Some points, one per row:
[ -6  -5 -15  -1  13  -2   9   0 -16  -2  27   3  11  39  15 -13 -35   1
   6 -10  -6  17  -2   7]
[-50 -12   4 -25 -54 -12  38 -17  66  -4 -12  11 -72   7   3  29  48  -8
 -14  46 -36  24  40   7]
[ -43   -9   28   31  -45  -79   91   79   18   52  -47   60 -127  -36
  -59  -41   65  -69   59   56   -5    4  -37   18]
[-28  -9  -7 -24 -32 -33  59  33  22  32 -18  28 -83  52   4 -29   4 -47
   3   5 -46  21  15  29]
[ 11 -19 -56 -13  57  22 -17 -78 -12 -97  44 -27 124  94  65  30 -83  70
 -13 -34  12  40 -30 -33]
[  3 -10  -3  -2 -19  20 -10 -33  -2   4  17  -5  -3   5  15  13 -40  18
  12 -10   3   3  -2  -2]
[  9  15   8  23  -4 -30  27   6   3  21 -69  42 -12 -60 -19 -22  52 -34
  32 -13  40   1  -1 -29]
[ 56  10 -21  21  64  -4 -16  12   0  18  11 -11  32  53  45 -17 -33  -5
  -7 -26  31  24   8  -4]
[ 50  36  -9 -12  60  20 -86  14 -31  50 118  19   0  62  58 -50 -30 -25
 -10   9 -61  19 -38 -64]
[  24   23    7    1    8   26  -42  -13   17  -39  -68  -33   53 -106
  -64   33   40   40  -15  -11   39   -6  -13  -18]
[ -4 -44 -24   8  34   6 -11 -62  -6 -99  61 -35  89  75  27  -9 -85  52
 -10 -35  16  10  -8 -11]
[ 10  -9 -10 -17  12 -15  30   0  -6  -9   4  14 -35  70  40 -37 -34 -20
 -17 -30 -26  13  17  23]
[ 33  26 -15 -20 -11 -29  39  57  18  62 -48  13 -57  39 -23 -51  25 -64
  10   8 -33  26   4  32]
[ 45  49   0   4   5   9 -16  62  -7  50   9   5 -63  23  -4 -51  14 -39
  11  10 -42  -4   9   2]
[ 31   9  -4 -44 -15   1 -20  48 -33  66   5   8 -39  28   4 -19  23 -26
   0 -13 -62  20 -33  21]
[  3  40   4  16  18 -10 -10  30  16   1 -60  15  -6 -61 -98 -27  95   7
   0  19  -7   5 -32  -2]
[-73 -28  -1 -41 -38 -10  22 -13  35 -44  22  -2 -41 -11   1  19  45   8
 -25  45 -74   8  10  13]
[-15   7 -12   2  -9  -9  21  -2  19  10 -57   0 -13  -6 -14  13  35   1
 -15  -4  12   1   9  22]
[ 50  30 -75  20  79 -11 -24  63 -41  51  45  -5  30 127  30 -46 -42 -18
   3  -4  30  27 -46  -3]
[ 34  -3  -2  26   3   6  18  -7 -34  21  14  22   4 -12  21 -28 -37   5
  30 -22  38 -13  -8   4]
[ 29  -1   7 -19   6   7 -48  35   2  35  47  15 -20  50  12 -25  -3 -31
  14   2 -33  18   0  15]
[ 20  12   8 -17 -12   2   4  40  12  42   0  20 -44   3 -15 -15  39 -17
 -12   9 -21   5   6 -13]
[ 55  23 -21  34  61  17 -46  -2   2  17  26 -19  44  60  46 -14 -54   7
  -6 -27  37  -5  13 -12]
Here are 24 more points, each followed by its number:
[ -8   6  11 -19 -25  -4  -7   1   5  12 -30   3 -17 -27 -18   0  19  10
 -19   6 -11   6   1  13] 0
[   6   25   13   22    0   14  -35  -10   14  -36  -72  -34   55 -104
  -88   20   42   54    8    0   29  -13    2    2] 1
[ 16  10  67  23 107  30 -30 -21 -62 -27  65 -48  79  11  63  30 -74  40
 -22 -88  99  -1   3 -66] 2
[-17   1  13  -7 -23 -20  42  38   5  30 -48  17 -44 -27 -27 -23  40  -9
  12  22  -5  -9  -3   8] 3
[-57   4  -5 -57 -57 -22  64  13  87 -13 -74  21 -39 -44 -64  10 127   3
 -22  79 -67  33 -15  12] 4
[-77 -32   6  -5 -48 -40  70 -60 -40  29 -12 -20  19 -87  -4 127  74  -9
 -10  27  23 -93 -50  -5] 5
[  77  -14  -10   52   92   22  -53   15  -83  -24   99   15  122   97
  119  -51 -127   23   25  -81   20   14  -40  -26] 6
[-45 -14   0 -36 -25 -23  53  -6  37 -38   5   4 -39  -3   9  24  17  -1
 -20  49 -32  -7  31   3] 7
[ 10   5 -29  23   8 -14   8   2 -30  39  14  21   0  21 -27   7 -22   1
  31  19  24 -10 -20  -8] 8
[-85 -32  15  -9  -3 -22  27   6   7 -42  41   5  -3  18  27   3  -3  11
 -12   5 -32  -4  -3   7] 9
[ 17   3 -24  12   6  -9  10  28 -17  24   1  13 -16  15  13 -17 -33   4
  13 -23   6   8  -3   6] 10
[-34 -22   5 -15 -19   0  14  -1  31   3  -7  -3 -36 -13 -61  20  -4 -28
   7  58 -17 -18  22   5] 11
[ -3  -5   5  31  33   1 -17  -5   4 -41 -13   6  43 -27 -34 -24 -43  11
  27  18  19 -12   1  13] 12
[-21  24  -2 -17 -28 -18  33  15   7  35 -68  26 -47 -61 -56  12  58 -20
   0  37  -3 -15   1   8] 13
[-36 -18  24  26  29  13 -17 -50  17 -21 106  15  27  42  90 -18 -46  22
 -22 -17 -15 -22 -11 -46] 14
[-36 -66  38 -27  30  20  45 -23 -38   1 118  29 -28  41 120  -9 -33 -27
 -28 -35 -58 -26  16 -13] 15
[ 33  45  17  26 -25   8  14  27  40   4 -37  15 -24 -51 -45  -4  42 -15
  16  17   1  17   5 -11] 16
[-53 -31  -3 -37 -78 -27  40 -38  29 -11 -41 -21 -40 -66 -48  62  79  13
 -36  48 -11 -27   5   4] 17
[ -9   1 -13   9  40  -4 -32  37 -38  25  42 -25  60  17  17 -36 -65  34
  47  -7  33 -28 -40 -25] 18
[ 27  17 -21  21  14  -8   4  16 -14  29 -15  12 -17  11  -4 -16  -8 -16
   7   2  20   1  -7   4] 19
[ 41  36  19   6  -4  -2  -4  36  29  39 -70   1  -2 -43 -34  -8  62  -8
   3  -8  12  24  -2  -7] 20
[-87  -7   3   2 -54   4  21  -8  30 -80 -11  16   4 -91 -45  33  38  17
  21  45 -24 -28   7   0] 21
[ 10  15   7  -6  12  28 -36  -3   8 -48  -9 -32  43 -21 -21  -2  -1  21
   2  -8   9  11  -2   3] 22
[ 24  -6  14  12  11  13 -21 -12 -13   0  19  22  15  11  56 -10   0 -25
 -25 -47   7  -6  25 -17] 23
Which of these numbered points is nearest to each point below by angle, seen from the average point of the first points? Its number follows each.
[ 14  21 -18  22 -30  -3 -11 -57  20 -16 -92 -27  72 -90 -46  64  41  52
  12  14  65 -15   7  -4] > 1
[-96 -75   5 -31   6 -15  99 -25 -12 -72  58  29   1  70  47  24  31 -10
 -66  24 -75  10  20   6] > 9
[ -3   7 -12  22  19  -9  -7   6 -20   5   1  14   2  12   7 -20 -42   2
  30 -15  11  -7  -2  14] > 10
[ -6   4  25  22  25  36  13 -95 -25 -43   4  -8  53  16  51  32 -73  48
 -15 -39  61 -18  23  23] > 2
[-112  -58   24  -68  -68   18   18    6   43  -37   39  -18  -74  -34
   10   54   63   20  -28   78  -97   21   10    9] > 7
[ 23 -27  -8  19 -39  49 -22 -55  -9  -8  59   1  18  41  37  37 -69  25
  20  -8  15  11  13 -20] > 14
[ -8  14 -27 -21  24  16 -36 -65  -4 -70  -2 -60  83  17 -17  21 -18  61
   0  15  45  18   5 -25] > 22
[  6   9   4  -2   0   9 -27  -2  -9  -5   2 -12  21  -6  -7   7  -8  13
  -2  -2   1  -4   4   1] > 22
[ 27  -3 -45  38  18 -10  19  17 -33  60  18  34 -11  33 -30 -20  -4 -17
  46  31   1 -43 -10 -15] > 8
[-14  -1  19 -16 -24 -14 -10  -7   8  16 -13  16 -38 -21 -37  12  47 -14
   4  25 -30   1   7   1] > 17
[  6   6  -6  11   4  -2  -6  20 -11  18  -8  15 -18   0 -36  -6  -1 -35
  19  20  -7 -17   5   1] > 11
[ -96  -58   -4  -37  -24  -48   83   44    5   -3  106   22  -69  127
  117  -46  -33 -109  -51   -5 -127   -7   22  -15] > 15
[  21   31   33   18  -27  -26   -4  -39   27  -42 -127  -64   19  -71
  -58   45   32   49  -11  -43   93    7   -2    8] > 1
[ 33  -3 -13   4  22   8  -5  14 -22  25  21  11  29   0   5 -10 -16 -15
  16 -17  11  -8 -12 -23] > 18
[ -84   11   36  -50  -81  -23   22   -6   81  -36 -118   -3  -37 -123
 -117   38  127   14   11   50  -22   -3  -13   31] > 4
[ 29  29 -28 -17  -6 -33  36  56  10  75 -63  19 -85  45 -37 -48  40 -68
  10  -4  -8  24   5  40] > 3
[ 47  -1 -25  55  73  13 -37  30 -57  31  39  11  28  49  29 -43 -57 -26
  51 -15  31  -9   5 -12] > 6
[-23 -16   3  13  -3   7  27 -42 -13 -17   1   9  15 -39  -2  34  12  16
 -13  30  15 -39 -11   0] > 5
[ 33  18  11  -9  -3  16 -27  36 -32  37 -13   8 -11 -32 -17 -22  35 -19
   3 -29 -13   5 -13   6] > 20
[-56 -30  -2 -27 -13 -29   9 -26  35 -27 -17   5 -26 -14  -5  27   1   6
 -18  10  -7  -4  24   4] > 7
